One turn moves each row of this set onto another row. After a few examples, where does it send each row asked below?
j182: [-11.8,7.0,-0.7,1.9,0.6,-16.9,17.9,10.7,26.6,19.9,-8.5,-0.3,-16.9,-12.8,-3.6,12.2]
j831: [3.7,0.5,-15.3,23.4,-15.4,21.7,6.3,-11.0,-8.5,1.6,6.4,-9.9,-8.7,13.8,-12.9,-4.5]
j781: [14.8,7.4,-10.6,-2.2,3.5,-8.7,-16.3,-17.5,-5.1,6.8,5.6,-24.9,15.8,17.0,-10.2,-8.3]
j200: [-3.0,16.2,6.3,-9.1,6.4,-16.8,16.4,1.8,14.4,6.5,12.4,1.4,-16.2,-20.7,-9.9,27.2]
j646: [-20.8,33.2,17.5,7.6,-9.2,-2.6,-0.4,6.2,16.2,1.0,11.0,5.1,12.3,-2.9,5.1,3.2]
j58: [1.2,-31.3,23.0,-4.9,4.6,-4.7,0.2,-13.5,-6.8,-22.6,7.5,3.6,-9.6,-1.8,8.8,-8.6]
j266: [16.5,4.3,3.6,-5.1,5.4,-23.6,17.3,-3.2,6.3,28.5,-19.9,-1.5,-0.9,-3.0,-19.6,-4.8]
j845: [6.6,-7.7,-16.0,15.8,-23.9,8.2,-3.7,-8.9,-9.5,15.2,21.8,-6.4,-11.1,7.2,-15.4,-8.0]
j524: [17.2,8.9,-13.0,-1.3,3.0,-16.6,-19.6,-18.1,-4.8,-0.8,-8.5,-14.9,0.4,15.9,-15.0,-9.8]
j623: [5.5,6.0,-25.1,17.8,-15.4,9.0,-9.9,0.9,-16.2,-0.6,6.2,-12.7,-4.4,19.0,-3.4,-4.1]
j67: [7.4,-32.0,13.7,-1.4,-1.0,2.2,8.9,4.3,-17.0,-18.5,7.3,14.2,-15.9,-5.5,9.2,3.5]
j275: [7.3,-29.3,19.2,-3.3,-1.6,4.5,18.4,9.7,-12.0,-8.2,-2.2,-1.6,-16.5,-7.7,16.1,6.0]
j855: [-26.1,13.0,6.1,-2.2,-16.8,-10.6,-8.2,9.2,25.7,8.7,7.9,14.5,7.3,-11.0,-0.7,-0.4]
j542: [-11.2,-30.0,24.4,-8.4,1.8,-8.6,-7.9,-1.1,-3.9,-16.9,1.4,-6.3,-6.2,-5.6,17.3,-4.8]
j844: [-3.8,-29.1,28.3,-1.2,0.0,-12.4,-1.5,-8.9,-1.3,-22.7,8.7,-5.2,-5.5,-4.1,11.4,-5.7]
j127: [-1.9,24.3,-1.6,13.2,-24.1,13.0,0.0,16.7,-13.1,4.9,8.9,11.4,18.2,8.1,1.8,-3.6]
j409: [13.4,-24.0,32.4,-12.9,6.4,-2.8,10.5,-7.3,-12.5,-10.8,-4.3,11.9,0.2,-5.6,7.4,-11.1]
j837: [27.9,23.3,1.0,-11.2,10.7,-19.4,6.2,-8.2,4.2,9.6,-16.8,-2.6,-7.1,-0.6,-17.6,8.9]
j27: [4.4,-9.1,-20.0,-13.0,4.2,-11.2,-14.3,-13.6,-4.7,3.7,-12.3,-21.5,3.7,10.8,-11.2,-11.8]
j308: [3.8,18.3,4.8,14.2,-23.6,14.5,5.3,4.1,-9.0,1.4,10.0,25.0,18.5,1.8,-15.1,-1.9]
j48: [-3.7,11.0,4.4,12.1,-23.8,11.7,15.9,9.5,-9.2,3.2,16.5,9.9,28.4,2.9,-2.5,-9.8]
j746: [-26.6,22.2,13.8,8.8,-5.7,-8.5,-11.6,-1.5,16.7,-5.2,10.8,15.4,9.1,-8.3,-10.1,7.4]
j47: [2.9,-26.7,25.2,-7.1,8.9,3.0,19.6,3.7,-12.3,-6.0,-3.1,4.1,-16.9,-7.9,15.2,2.3]
j969: [-2.5,30.1,9.3,1.2,6.7,-11.8,15.9,0.7,21.6,6.6,0.2,-5.1,-16.5,-9.5,-1.4,19.6]
j105: [0.6,18.9,-4.5,0.6,14.8,-17.8,13.0,8.3,20.4,7.8,0.0,-14.1,-6.8,-5.4,-1.0,26.6]
j172: [14.5,14.9,2.6,-12.1,13.4,-9.6,5.1,-1.5,-5.0,21.0,-29.3,3.2,-0.5,-2.6,-20.6,4.7]
j920: [9.4,-5.6,-2.8,4.3,-3.6,-19.3,-7.6,-24.7,-0.9,18.8,1.7,-15.7,1.5,10.7,-21.6,-20.9]
j626: [7.8,24.1,-3.8,3.3,-20.2,14.0,1.8,16.4,0.8,3.4,17.6,13.0,24.3,1.5,1.2,7.8]
j118: [12.0,-22.4,30.3,-16.9,-2.8,-8.0,-1.0,7.2,-18.8,-10.6,-3.8,15.9,7.3,-10.0,7.1,-2.2]
j669: [11.0,-29.4,18.6,-1.0,-3.6,0.1,13.2,8.0,-16.5,-13.0,7.8,4.6,-19.6,-10.4,9.7,11.0]
j671: [-13.3,17.0,0.5,2.7,9.8,-8.8,8.5,6.3,12.5,8.5,-5.5,1.9,-23.9,-12.5,-10.6,27.4]
j655: [15.4,-22.8,34.6,-12.3,-2.9,-5.6,9.9,1.0,-13.1,-10.9,-5.9,11.5,10.6,-6.5,8.2,-9.0]
j906: [-22.4,20.0,18.9,5.6,-10.1,-9.8,8.6,-0.8,16.1,-2.5,26.9,6.1,14.1,-12.1,-2.5,5.5]
j546: [29.1,16.0,-4.8,-9.0,15.1,-17.6,7.6,-0.2,-3.4,18.2,-11.4,-12.5,8.2,5.1,-13.7,10.0]
j565: [0.6,8.8,-2.2,2.6,-32.9,9.3,-6.3,10.9,-3.6,15.4,17.2,24.2,10.8,-4.7,-9.9,-5.3]
j130: [1.5,-8.6,-23.8,11.0,-16.1,14.4,7.8,1.5,-14.0,3.9,4.0,-15.8,4.7,14.6,-2.3,-10.9]
j356: [-13.6,27.8,7.5,-0.9,-1.9,-11.3,-4.7,9.4,25.6,-2.4,11.4,4.2,20.4,-4.6,4.7,12.1]
j790: [19.2,7.7,-3.8,-27.8,12.4,-22.4,0.8,-3.2,-0.9,12.6,-14.8,-0.6,-2.3,-10.3,-18.3,9.3]
j856: [8.9,7.0,-20.6,12.2,-15.2,16.7,-4.2,-0.8,-7.0,2.2,23.3,-16.2,3.3,14.6,-0.4,4.1]
j909: [-15.0,-27.7,26.7,-7.2,9.2,-6.6,-0.3,1.5,-6.6,-15.0,2.2,3.7,-6.5,-5.7,17.9,-4.0]
j873: [1.0,-24.3,25.6,-10.2,1.1,-5.6,0.4,8.4,-18.6,-14.1,-0.9,22.6,4.1,-6.7,9.4,-3.9]
j749: [-0.2,3.1,-4.0,1.3,6.4,-3.6,-14.3,-24.7,0.2,7.0,-15.2,-19.2,4.1,15.1,-16.2,-16.8]

j856 -> j781
j118 -> j669
j67 -> j58
Now find these:
j623 -> j524
j565 -> j845
j48 -> j130
j749 -> j172

